Small tables with named rows and columns. After each table, cells are looked up by row and column.

Nuf =
fields: Fub, Duvus, Zomufo, Zadilir, San, Tomosug
Vak: [27073, 24959, -17433, 40249, -51798, -12147]
Dogav: [34212, 25169, -17433, 90569, -83701, -12147]
Doneg: [40688, 31261, -17433, 99438, -91549, -12147]

Dogav, Fub: 34212
Dogav, Zomufo: -17433
Doneg, Tomosug: -12147
Dogav, Tomosug: -12147
Dogav, San: -83701
Vak, San: -51798

Sibo =
         Vuverur    Gimu  Zirozu     Nek  Dumona  Segib  Sutil     Tig  Pavedap     Gov
Lon        18937  -48972   33445  -26619   42503  48543  31837    7789    -4751   25617
Dulov      21724  -17980   55155   -6215   -1987  45200  35451  -45987   -11218   -4974
Gufa       21770  -32115   40889  -16528    9249  45709  31312  -26565    -7828    2660
Zore      -26084   -4438   52125    4398    3313  31646  45754  -11703   -23849  -13366
Mef        31666  -21484    1901   -9598  -73457  39835  12577  -61517   -32496  -39082
Rog         9915   -4993   69395    6931   -5283  36770  43099  -57342   -14579  -11357
Mizu       27762  -37062   -1937  -17612  -43922  45712  13939  -31236   -28832  -21150
Kuvivib    25155  -30111   17762   -8449  -35656  43861  21493  -41534   -23488  -17173
Guz        31864  -38980  -14638  -21659  -62619  45625  11763  -38077   -28611  -28180
Sigu       25975  -25884   -5444  -11697  -71539  41096  14800  -49605   -34491  -40591
Ger        23978    -765   81434   12044  -25884  40299  37612  -83861   -15770  -21618
Bek        15383  -77398  -10700  -56332   84366  47818  21855   65353     -946   52121

What is the Zirozu of Ger in Sibo? 81434
What is the Gov of Bek in Sibo? 52121
What is the Segib of Mef in Sibo? 39835
What is the Dumona of Ger in Sibo? -25884
What is the Nek of Zore in Sibo? 4398
What is the Nek of Ger in Sibo? 12044
What is the Vuverur of Gufa in Sibo? 21770
What is the Dumona of Guz in Sibo? -62619
What is the Pavedap of Zore in Sibo? -23849
What is the Zirozu of Kuvivib in Sibo? 17762
What is the Segib of Rog in Sibo? 36770
What is the Sutil of Rog in Sibo? 43099
What is the Vuverur of Ger in Sibo? 23978
What is the Dumona of Dulov in Sibo? -1987
What is the Tig of Kuvivib in Sibo? -41534
What is the Segib of Bek in Sibo? 47818
What is the Gov of Zore in Sibo? -13366
What is the Pavedap of Kuvivib in Sibo? -23488

Fem =
	Rekovaz	Tum
Lutinel	37	160
Guk	21	72
Zor	21	59
Faz	62	59
Kasagim	3	177
Pakal	21	59
Lupiv	21	136
Vugubip	3	72
Dure	37	200
Pir	21	160
Lakar	21	200
Zazut	3	160

What is the Rekovaz of Kasagim in Fem? 3
What is the Rekovaz of Guk in Fem? 21
What is the Rekovaz of Zor in Fem? 21
What is the Tum of Dure in Fem? 200
What is the Tum of Lakar in Fem? 200
What is the Rekovaz of Pakal in Fem? 21
What is the Tum of Pir in Fem? 160
What is the Tum of Lutinel in Fem? 160
What is the Rekovaz of Faz in Fem? 62
What is the Tum of Kasagim in Fem? 177
What is the Rekovaz of Vugubip in Fem? 3
What is the Rekovaz of Lutinel in Fem? 37
What is the Tum of Pakal in Fem? 59
What is the Tum of Zazut in Fem? 160
What is the Tum of Faz in Fem? 59
What is the Tum of Vugubip in Fem? 72
What is the Rekovaz of Pir in Fem? 21
What is the Rekovaz of Zazut in Fem? 3
What is the Tum of Guk in Fem? 72

Sus:
         Gokimun  Palip
Lirad      -9.14   9.64
Pokizat    -9.51  -1.19
Feb        -9.68   2.92
Gek         0.14  -8.97

What is the Palip of Gek in Sus?
-8.97
What is the Gokimun of Gek in Sus?
0.14
What is the Palip of Feb in Sus?
2.92
What is the Palip of Pokizat in Sus?
-1.19
What is the Gokimun of Pokizat in Sus?
-9.51
What is the Palip of Lirad in Sus?
9.64
What is the Gokimun of Feb in Sus?
-9.68
What is the Gokimun of Lirad in Sus?
-9.14

Pedab =
,Pom,Vube,Zulum,Tik,Gav,Dadu
Namege,0.75,0.68,0.71,0.62,0.70,0.88
Tal,0.66,0.70,0.70,0.50,0.70,-0.57
Nukenuk,0.67,0.69,0.67,-0.60,0.64,0.79
Forunal,0.70,0.73,0.64,0.86,0.66,0.80
Sem,0.65,0.71,0.71,0.61,0.68,0.04
Kupor,0.69,0.68,0.69,0.67,0.65,0.75

What is the Tik of Forunal in Pedab?
0.86
What is the Pom of Kupor in Pedab?
0.69
What is the Zulum of Sem in Pedab?
0.71
What is the Vube of Namege in Pedab?
0.68
What is the Tik of Kupor in Pedab?
0.67
What is the Pom of Tal in Pedab?
0.66
What is the Dadu of Sem in Pedab?
0.04
What is the Tik of Tal in Pedab?
0.50
What is the Dadu of Namege in Pedab?
0.88
What is the Tik of Sem in Pedab?
0.61
What is the Pom of Namege in Pedab?
0.75
What is the Gav of Tal in Pedab?
0.70
What is the Pom of Forunal in Pedab?
0.70
What is the Dadu of Nukenuk in Pedab?
0.79
What is the Vube of Tal in Pedab?
0.70
What is the Pom of Nukenuk in Pedab?
0.67
What is the Gav of Sem in Pedab?
0.68

Table Zova
columns: Bel, Neramu, Geg, Zov, Biva
Gopapek: [7826, 7095, 8547, 6531, 3625]
Bepoko: [6013, 4685, 6772, 6614, 3834]
Siz: [3624, 4638, 6816, 5193, 5471]
Vab: [5519, 3543, 6291, 5544, 6363]
Beviz: [6067, 5149, 7044, 5648, 4567]
Marid: [5123, 4672, 4309, 5240, 6722]
Robono: [4430, 6511, 7795, 4632, 4765]
Palof: [4167, 5850, 4709, 5076, 5858]
Pesed: [4716, 3985, 3453, 4678, 6532]
Dogife: [4173, 8876, 3756, 6680, 5665]
Zat: [5165, 4221, 2865, 5789, 1280]

What is the Geg of Vab in Zova? 6291
What is the Zov of Zat in Zova? 5789
What is the Zov of Palof in Zova? 5076
What is the Zov of Marid in Zova? 5240
What is the Biva of Robono in Zova? 4765
What is the Zov of Beviz in Zova? 5648
What is the Biva of Palof in Zova? 5858
What is the Neramu of Siz in Zova? 4638
What is the Zov of Vab in Zova? 5544
What is the Neramu of Robono in Zova? 6511
What is the Neramu of Vab in Zova? 3543
What is the Biva of Marid in Zova? 6722
What is the Neramu of Palof in Zova? 5850
What is the Zov of Dogife in Zova? 6680
What is the Bel of Marid in Zova? 5123
What is the Bel of Palof in Zova? 4167
What is the Biva of Vab in Zova? 6363

Table Tedina
,Rim,Gugum,Pasevu,Gonis,Nez,Datatev
Kup,6.4,14.7,-2.1,-55.3,23.8,21.5
Nav,7.7,8.1,-12.1,-11.0,20.1,11.1
Falat,19.7,30.7,15.5,25.9,6.2,13.4
Ref,8.9,11.1,-10.4,-42.0,23.3,16.4
Motelof,7.7,10.8,2.8,-19.5,20.0,26.5
Lan,8.3,9.0,45.5,55.4,-3.4,35.4
Gori,12.4,20.6,9.7,-12.2,16.3,19.4
Bilo,7.1,7.0,-17.9,-17.4,21.2,9.3
Zazu,9.6,9.4,45.9,49.7,-3.1,35.9
Zik,12.1,16.5,-3.9,35.6,12.2,5.2
Nevus,18.2,41.7,3.9,32.0,1.9,0.5
Bufo,11.2,10.8,52.5,29.8,-0.9,41.8
Dal,7.1,2.3,-1.2,-29.0,21.4,22.7

Kup, Datatev: 21.5
Nav, Rim: 7.7
Dal, Gonis: -29.0
Dal, Gugum: 2.3
Kup, Gugum: 14.7
Ref, Rim: 8.9
Zazu, Pasevu: 45.9
Bilo, Rim: 7.1
Dal, Datatev: 22.7
Zik, Nez: 12.2
Motelof, Nez: 20.0
Motelof, Pasevu: 2.8
Nav, Pasevu: -12.1
Lan, Datatev: 35.4
Gori, Gugum: 20.6
Motelof, Rim: 7.7
Bufo, Rim: 11.2
Zik, Datatev: 5.2
Ref, Datatev: 16.4

